Each path is a new rotation, seen through one point. The rows after it are directions, each followed by how far the rotation turns it, in degrees each step (0 if it stays put).
Each turn is a multiple of 5 degrees from 10 to 175, or 0.
Each row of a path follows its step; steps can be skipped.
Rotation 1:
step 0: [-31.6 -24.1  22.8  13.5   5.9  -8.9  -4.1  37.9  12.4  22.3  20.5  10.0
 -46.5 -14.0  26.3  -2.0  16.3  15.7  -7.4  25.6   9.2  30.2  33.1 -15.6
  -8.3  13.2 -44.4  13.3  -7.8   6.8   8.6  25.9 -29.4  22.7  12.4  -9.3
  36.1  12.5  29.1 -18.5 -28.1 -14.4  30.5  63.2   3.6   8.3   7.8  -0.7
  27.9 -11.6  24.2 -24.4  35.0 -38.2   0.0  24.0 -13.4  -9.6 -27.0  -5.7
  -0.3]
step 1: [-34.3  23.7 -26.4 -17.3 -12.5  49.2   9.5 -32.9   8.4   4.4  -5.5  -4.0
  10.4 -14.9  71.3 -13.4  17.7  24.3 -43.0  35.1  -3.6   2.1  14.1 -18.5
  42.7 -53.0 -16.3   0.3   7.2 -12.8  -4.6  13.8  -4.3   5.7  53.1 -17.2
 -19.8 -17.9 -13.1 -13.2  10.0  -6.3  14.9  -4.8   6.7  15.2  -8.6  14.0
 -18.4  -4.7  22.0 -11.1  -5.7  15.7   0.8   1.4  -1.7  38.9  19.9   5.8
 -19.6]
step 2: [ -5.8 -16.3 -31.3   0.8  11.0  29.9 -20.4  19.6   4.2  -6.8  -4.2 -16.0
   7.8  32.8  27.9  11.7   1.9 -17.4  -2.2 -40.7  -8.3   5.7 -13.2  12.9
 -34.1  19.2 -18.2 -16.7  26.6 -46.9  21.1  14.7  28.1  17.2 -33.3  29.3
  11.6 -18.3 -31.1  10.1  -8.3  -4.6   5.6 -33.0 -21.1  48.9  -5.8  23.7
  15.9 -27.5  -4.7 -59.7   6.7  -4.5 -35.5  22.3  10.1  34.8  12.2  25.3
   1.8]
step 3: [ 12.5 -40.2 -33.3  25.9 -26.8  16.8   7.0  17.4 -17.3 -48.7  -6.0  39.1
 -22.3   0.6 -17.3 -33.5  -2.1 -32.9 -18.3  10.5 -11.3 -14.8   1.9 -16.0
   0.7  -7.0  21.7   0.9   7.3 -19.5   9.5  -5.3  -7.1 -14.8 -12.5  20.5
 -38.6  40.1 -42.5  24.3   9.3  36.9  10.2  23.0   4.7 -15.9 -18.8  -2.3
 -29.6 -15.0 -10.2  -6.0 -55.7  16.2 -26.9   3.5 -14.5 -21.1 -35.6  17.9
 -12.3]
step 4: [  9.0   3.3  -0.3 -15.5  -7.7  30.0 -11.0  46.5 -20.1  10.7  29.0   1.2
  36.4 -14.1 -42.9   3.7  15.2   6.7   3.4 -11.0  14.8  10.4  18.3  15.5
  24.3  -2.9  -6.6   6.3 -24.9  23.4 -10.2  13.1 -32.9  -7.6 -42.3  -0.4
   7.2 -16.3  66.8  42.7 -24.7  34.1  29.3  11.0 -40.5   8.6   6.7 -11.8
 -33.7 -33.8 -38.1  -6.5  -0.2   4.6  -8.1  -0.5 -19.2 -18.1  12.9 -10.9
 -24.9]
step 5: [-32.5 -35.1  32.6   1.7  -1.2  -3.9 -26.6   5.2  22.8  41.0  -1.3  17.9
  -6.3   7.9 -44.5  22.6  23.6  19.3 -28.3 -19.2  21.1   1.5   6.9  -2.0
  22.1 -45.2  29.1  34.4 -22.8  11.7 -16.1 -22.6  28.6  12.8  15.9 -56.5
 -27.0 -14.2  -3.5  12.1  44.0   1.8  -2.3  13.6   1.7  10.7  18.5   8.2
  16.7   3.4  -8.7  -0.9 -33.4 -12.8  33.7  23.8 -18.2  12.3   9.7  31.9
  19.3]
step 6: [-27.9 -28.0 -17.8  -4.8 -22.0   7.8  10.8 -17.6  -9.6  70.9  11.0  16.2
 -15.7  -1.8  10.9  20.4  10.6   4.0  14.3  -3.3 -25.7  -4.1  -8.6  31.4
 -37.3 -14.4   4.8 -26.2 -17.2  40.7  51.2 -27.5  -3.7  28.6   0.4  39.1
 -11.8 -13.7   4.3   3.1 -26.3  -4.9  29.3  39.5  20.8  -3.4   3.3  -4.1
  12.8  12.4  19.8 -28.4  41.3  11.3  15.9  14.6   5.6  24.3  -0.2 -23.8
  33.7]
step 7: [ 21.1  -9.8 -15.4  10.3   0.8 -33.1  34.3   9.3 -12.9  -0.8  -0.1  -0.5
  -4.1 -34.3  23.0   4.8  27.5  -9.3  -8.0   4.9 -56.9  -6.8  24.2 -24.6
  -5.1 -39.5 -45.2  41.3  27.6 -10.9 -11.8  15.7  12.7  -9.7  26.8  -4.2
 -30.9 -44.7 -43.0   0.9 -12.7 -30.5 -33.5  16.3  30.2  -2.4  12.8 -16.8
 -12.3 -45.2  13.3 -17.6  17.1  19.6 -11.2  -8.4 -23.9  -5.9  12.2 -10.4
  11.2]
step 8: [ 26.9  22.8 -17.4  27.4  13.5  15.6 -19.8  20.3 -37.6  36.4  18.1  43.2
  17.4  16.6  71.2 -26.4  -0.9  -0.5  25.0  11.6   2.3  40.3  -2.5  25.9
   5.7  26.9  -6.7   6.8  33.7  -5.2  -2.2  25.4  55.2 -17.0 -13.0  -0.2
   8.7  18.2  19.0  35.9 -15.8  -4.2  -4.7 -18.9  -8.6  10.4  25.3  -3.4
   7.5  -7.9  16.8  -3.8 -22.3  32.6  -4.1  -5.0 -15.0  23.2   1.6  22.1
 -15.3]
step 9: [-14.3   3.3  -6.4   5.4  -6.2  16.8  40.6  38.9  31.3 -19.4  54.0  16.0
 -11.2  -2.5  -4.6  -5.3   8.1   3.2  22.4   1.8 -11.6  10.5 -18.3 -19.2
  17.8  -1.9  23.2  13.0  19.2 -61.5 -18.9 -12.2  -1.9  13.8 -42.7   2.2
   6.1  11.3 -25.2 -11.3  32.3  37.4  44.0 -13.3  30.0 -18.2  -0.4  -8.1
  27.4  -3.0  -6.5   8.5 -12.3 -33.5   6.9 -14.6 -52.6  19.0  -4.8  25.7
 -14.3]
[  0.4  -4.3   9.0  16.9  -1.7  -0.2  -0.8  -9.7  -0.6  18.0  -0.3  -2.3
  -4.2   3.8  -3.7  -4.2   4.9  -3.4  -3.0  -9.8  -5.6  -2.7  -5.5   4.2
   4.7  -0.4   0.5  14.0   1.0  -4.0   2.8  -9.2  -6.3 -11.3  -2.6   5.2
  -0.9 -11.8  10.6   0.8  -0.6  -4.0  -7.4   1.5   3.5  -2.9   1.8   0.1
   1.2   1.2   6.5   7.6   2.2   2.5   0.1   0.9  -1.8  -1.7  -2.6 -11.0
  -2.2]  45
[ -9.8   9.2  -2.2   7.9  -5.3  -7.2  -4.6  -4.5  -3.5   6.3   6.0   0.9
 -15.4  -4.6   3.6   4.6  -1.1  -8.6   1.3   4.0   3.1   0.9  -8.5  -2.6
  -7.7   0.7   0.4  -3.8  -6.3   1.7  -3.0   6.2  -1.2  -3.2  13.2   9.8
   4.3   8.1   5.1   0.8   3.7   8.0   4.2  -5.2  -5.1   0.3  -2.6   0.6
 -10.1   0.8   3.7   2.4 -12.9   5.9   1.7   5.7 -11.3   0.3   3.2   1.4
   9.8]  140
[ -7.3  -8.2   8.0   3.2 -12.3  -2.7   8.0  16.8  -3.6  -6.0  -2.3  -2.8
  -8.5   5.5   2.0   3.8  -5.7   7.7   8.8  -6.0  -0.7  -8.9 -10.2   1.7
   2.2   1.3  -5.7  -3.0   1.5   3.0  12.2  -3.8   2.8  12.6   1.1   5.1
  -3.5  -4.6  -5.7  -3.1  -1.6   1.5  -7.1  -2.7   2.1  -8.8  -4.0  -3.6
  -2.3   4.3   0.0  -1.9  -7.2   1.3 -11.3   0.2   4.4  -2.1   1.7  -7.0
   3.5]  100
[ -3.9  -5.0  -0.1  -4.8   4.7  -3.5  -5.6   5.2   0.9   5.2   3.3  -4.5
  -3.5  -0.8   3.2   6.9  -2.0  12.5   0.9 -14.6  10.9   5.0   2.4  -8.1
  14.0   1.9  10.1  -2.2  -8.2   8.9  -7.2  -4.3 -11.4   0.8   3.5  -0.4
   3.1   2.1  -1.6  -4.2  -1.6   0.1  -1.6   8.3   8.1  -1.5   5.3   7.6
  -8.4   3.8  -8.0  -4.1   5.5  -0.1   8.9   2.0  -4.1  -1.8  -8.4  -4.1
   7.1]  65
[ 10.6   2.4  10.6  -4.7  -2.1   7.6  -7.7   3.8   0.5   6.3  10.3   7.2
   1.7   6.6  -2.0   6.2  -0.3 -16.4   3.0  -0.2   7.8  -0.5   3.1   6.9
   6.5   5.9  -7.9  -4.7  10.1   8.6   6.6   1.6  -2.7   1.7  -0.9   3.6
   8.4   2.2   0.5  -0.6  -1.6   2.2  -0.2  -3.3  -5.9   0.8  -6.0  -1.5
  -5.4   7.7   5.7 -11.8  16.8   5.0   0.1   2.4  -1.6   1.8   0.6  -2.5
   1.4]  170
[-11.2   1.4   0.6  -4.6  -7.2   0.3  -4.7  -4.0  -1.4   4.0   5.4  -2.7
  -1.3  -6.3  -0.8   2.8  -5.1   8.3 -10.1   0.2  -0.5   3.9  -3.8  -3.6
 -16.2  -1.5  -6.6   4.6  13.9   9.9  15.9  -5.6  -6.4  -1.6   3.6  -9.7
   6.4  -2.5  -3.1  -1.4   6.0   4.5  -4.8   6.5   2.5   1.6  -1.4   7.9
  -4.9  -2.0  -1.5   5.8   6.6  -4.3   5.8  -1.6   6.0   3.7   6.4   6.8
  -6.6]  70
